128 stands for zero in the data rows.
Every row has a hidden score from 0 to 40. What is each row's score? 20 is about the middle. The score is a weighted sum of the row's numbers plus the product of two more (or one squared), each taken from its middle value.
[ 79 115 140 139 169 122 148 113  48 130 169  49 108 165  56  78] 25
[176 108  81 145 132 181 134 175 131 118 103 132 140 144 131 132] 18
[170 121 123 107 137 152  94 152 102 121 130 156 128 164 154 132] 14
[114 188 151 137 104 139 124 111 118 138 157  97  97  87  82 135] 23
[ 71 141 115 105  95 131 108 133  54 192 167 117 110 100 138 116] 29
[177 148 176 121  94 109 122 120 182 138  86 196 106 119 181 150] 9
[158 156 117 156 109 155 120 124 157 129 142 102 115 118 116 147] 25
[152 135  59 100 147 184 179 149 145  97  90  66 176 106 121 141] 22
[144 136  87 123 108 154 132 140 163  99  84 137 162 126 159 139] 23
[101 114 157 147 151 110 167 106 158 117 131 113 177  69 132 141] 25
[ 99 153 133  99 182 162 189 119 143  95 101  70 183  44 103 143] 24
[137 162 181 147 130 127 132 111 139 148 104 136 115 102 109 148] 15
[148 107 106 172 164 162 156 146 136 126 134 109 136 118  95 118] 16
[111  97  99  75  93  93  74 140 105 151 129 140 125 150 186 134] 24
[111 135 132 105  87 106  39 120  69 196 200 150  77 167 123  95] 19
[ 56 165 150 163 127 121 131 117  79 182 194  79  90 106  66  93] 25
[ 73 150 189  91 159 115 177 149 110 170 118 106 112  72 125 143] 16
[144 125  90 108 123 151 131 137 108 115 118 117 153 144 150 137] 24
[129 149  89 151 160 150 139 128 117 117 150  84 148 103 110 130] 26
[103 117 169 150 147  91 122 104 139 157 105 151 133 106 139 131] 17
[142 104 111 124  94 156 132 148  96 142 153 133 102 168 129 116] 17
[149 125 176 101  80 127  61 197 119 187 123 203  88 144 172 159] 17
[145 133 148 133 120 119  91 128 180 151 107 174 131  98 148 131] 11
[108 182 125  61  74 112  89  84  98 149 131 144 118 109 146 168] 24
[108 100 179 143 154  94 139  97 151 125 110 155 113 142 129  91] 17
[129 132 160 133 105  98 100 129 132 146 102 177 121 102 180 154] 24
[112 159 153  70  60 163 125 140  79 176 140 128  95 119 147 156] 28
[ 94 163 159 183 119 115 148  95 178 148 100 111 124 102  82 140] 20
[121 139 131 117 130 120 112  90 131 117 150 100 102 139 107 116] 15
[ 74 102 110 114 124 124 128 136  62 152 166  80 120 147 101  96] 24
[ 97 139 204 160 175 103 153 125 190 130  86 143 116  68 106 124] 27
[ 94 144 182 199 182  99 169  78 176 136  95 132 153  71  93 133] 18
[ 93  67 122  96 102 102 112 167  62 178 172 139  98 167 148 107] 20
[204 109 140 156 136 148 117 150 189  85  73 192 131 162 163 167] 9
[164  85 134 170 136 142 116 157 116 142 133 144 110 144 121  93] 18
[142 158 130 177 133 140 158 140 178 137 105 120 175  73 141 154] 30
[156 135 131 117  84 123 108 110 116 152 133 145 122 134 164 154] 31
[ 91 149 160 165 141 123 127  72 121 116 172 103 110 120  74 101] 21
[135 131 125 111 130 139 103  83 136 118 107 149 153 109 146 129] 17
[140 120  78 101 139 118 131 111 118  87 115 110 136 161 133 123] 20
[110 123 106  98 174 109 156 135 121 118 139 113 159 131 120 136] 15
[113 164 136 111  94  95  81  77  90 156 154 128 108 141 124 123] 22
[168 109 123 147 134 169 141 187 126 131 134 113 121 149 101 118] 14
[ 87 162 141  84 127 108 130  78 112 132 145 112 105 124 107 115] 13
[ 87 135 135 144 103  81  86  82 117 153 181 151 107 132 157 120] 24
[116 157 116 138 130 124 129 115 191 131 106 121 166  71 150 151] 25
[132 102 170  90  95 111  96 175 114 191 117 198  95 128 166 109] 6
[198 177 111 109  96 198 127 131 233  74  61 147 155  82 143 176] 12
[132 144 100 145 151 151 137  96 135  89 139  91 145 143 105 109] 22
[118  86 141 156 130 144 137 163 108 147 131 111  92 167  88  94] 14
[130 130 115  89  96 139 124 108 129 146 128 153 145 139 168 143] 31
[ 97 120 159 217 184 122 152 135 135 140 138  96 112 110  62  78] 34
[132 115 132 145 129 171 148 180 140 147 106 111 134 102 128 140] 22
[110 134 111  95  95 102 111 148 150 123 112 170 153 110 191 141] 23
[ 91  65  68 118 175 144 180 153  68 133 154  45 161 134  86  96] 25
[150  76 128 191 165 121 163 130 140 110 119 112 139 165 111 104] 17
[ 74 197 173 110  91  62  97  41 111 142 164 135  95 133 128 146] 21
[ 96 163 117 139  86 163 137 126  90 148 173  73 113 104  69 115] 27
[162 136  98 172 120 160 132 144 149 138 128 119 141 112 123 151] 30
[115 168 133 121 139 143 169  71 142  76 119  73 137 113  80 137] 21
[158 148  89 103 120 148 153 113 156  90 105 107 147 112 128 158] 18
[117 169 142 107 117 131 174  85 138  94  98 120 142 131 129 157] 19
[137  90 132 122 156 126 106 132 142 108 127 108 124 167  94  99] 8
[168 107  98  81 110 153 109 160 128 135 128 156 127 166 143 148] 22
[180  86 146 109 122 135 117 170 146  85  83 187 108 198 175 120] 17
[ 74 114 144 144 177 129 150 210  87 172 158  72  93  97 102 112] 28
[107 111  97 168 150 148 146 148 145 139 112  99 162  80 124 137] 29
[197 123  88  83 132 144 135 144 178  75  54 148 168 173 188 166] 13
[137  95 149 197 117 108 127 113  97 129 175 121 106 165 110 133] 30
[173  63  71 149 201 158 162 184 150  92  96 131 183 177 147 121] 14
[ 42 145 192 100 105  81 120 103  41 184 201 124  65 137  96  90] 17
[130 185 127  61 134 151 149  96 168  69  58 122 146 116 148 177] 17
[149 117 161 136  85 143  99 135 107 151 132 156  94 159 141 110] 17
[ 86 179 213 134  87  80  65  83 137 200 130 172  77 108 126 105] 14
[ 91  92 138 195 162  96 139 125 144 163 105 128 139  65 127 136] 27
[142 138 174 161 196  86 174 130 171 105  74 174 152 132 161 158] 13
[137 129 129 152 110 130 114 148 104 179 171 129 104 145 111 119] 26
[142 100 113  76 117 139 121 190  90 122 129 128 108 151 156 146] 17
[ 91 162 161 136  93  92 102  86 115 164 140 136 100 120 124 125] 21
[122 145 149 137 104 148 137  94 141 103 100 138 151 123 123 160] 24
[118  97  77 152 149 127 115 134 146 130 158 125 152 115 150 119] 24
[158 108  51 102 168 164 172 130 171  40  74  84 203 116 141 157] 23
[134 123 127 133 145 111 115 126 150 108 151 137  92 140 109 109] 14
[ 85 137 164 154 134 113 143 109  76 140 182  71  95 104  71  88] 35
[ 94 120  89  82 139 140 146 127  70 117 157  76 162 141  82 126] 27
[150 177 115  93 108 131  96 113 168  85 103 170 140 147 142 163] 11
[ 92 128 178  91 115  81 104 123 108 145 117 181 121 153 163 121] 13
[118 105 134 168 153 117 147  95 137 116 129 105 138 122  95  97] 21
[139 143  97 123 122 136 149  99 170  94 105 125 164 110 164 148] 23
[151 160 100 113 159 149 178 105 177  66 102 116 186 119 142 163] 18
[173 113 128 158 135 160 142 125 104 124 131 107 125 141 112 117] 20
[137 138 134  61  98 131 121 121 131 120  92 181 142 129 179 160] 13
[155 164 109 123  97 116  92  89 121 114 139 163 135 160 168 151] 25
[ 67 163 163 155 104 138 133  74  99 131 178  78  71 119  45  76] 35
[123  99 143 125 153 128 136 161 138 131 100 132 131 136 137 115] 15
[136 157 100 121  70  87  63  90 148 147 139 172 129 133 178 141] 25
[128 150  95  78 167 161 148 150 123  99 108 109 133 129 109 134] 13
[141  89  79 106 116 135 118 180  95 150 153 107 102 191 133 104] 16
[136 119 172 157 118 147  90 157  93 191 160 164  88 114  80  98] 9
[142 102  64 175 195 164 204 169 141  83 138  52 177 110  93 133] 26
[ 78 150 135 128 118 124 136 113  92 147 161  96  95 118  96 115] 23
[122 157 163 175 134 103 131  80 194  86  89 137 146 109  73 142] 16
[116 117 141 215 146  77 133  99 129 162 195 125 119 120 107 118] 29
[162 151 110 142 155 163 126 136 141 101 143 126 137 116 128 129] 18
[117 113 159 125 157 118 166 118 120 110 103 125 102 170  92  99] 15
[ 81 145 154 142 135  89 141  92 121 128 121 101 121 107 116 116] 34
[100 175 199 126  90  69  76  72 107 165 161 203  76 154 150 122] 11
[142 103  74 123 157 158 168 125 141  77 131  87 147 133 115 125] 18
[ 95 143 158 162  91 101 108  87 110 183 159 147 105 130 130 101] 22
[138 115 108 130 155 133 136 136 152  97 118 118 148 129 126 139] 16
[126 159 169 137  98 103  80  75 129 136 155 182  88 153 109 128] 8
[112 112 111 171 151  92 116 125 142 135 166 143 123 128 138 109] 19
[135 174 140  89 126 147 145 111 116 117 146 113 116 121  86 134] 9
[180 120  94  96 115 164 128 189  95 130 147 135  93 186 117 148] 13
[125 121  76 192 133 151 178 110 137 109 115  35 144 108  78 131] 34
[172 106 129 179 204 165 173 176 181 108  83 100 170  98 113 135] 16
[131  68 114 165 173 116 148 178  63 154 172 101 108 183 120  90] 19
[136 125  97  83 137 137 161 137 136  83  88 111 183 121 177 169] 26
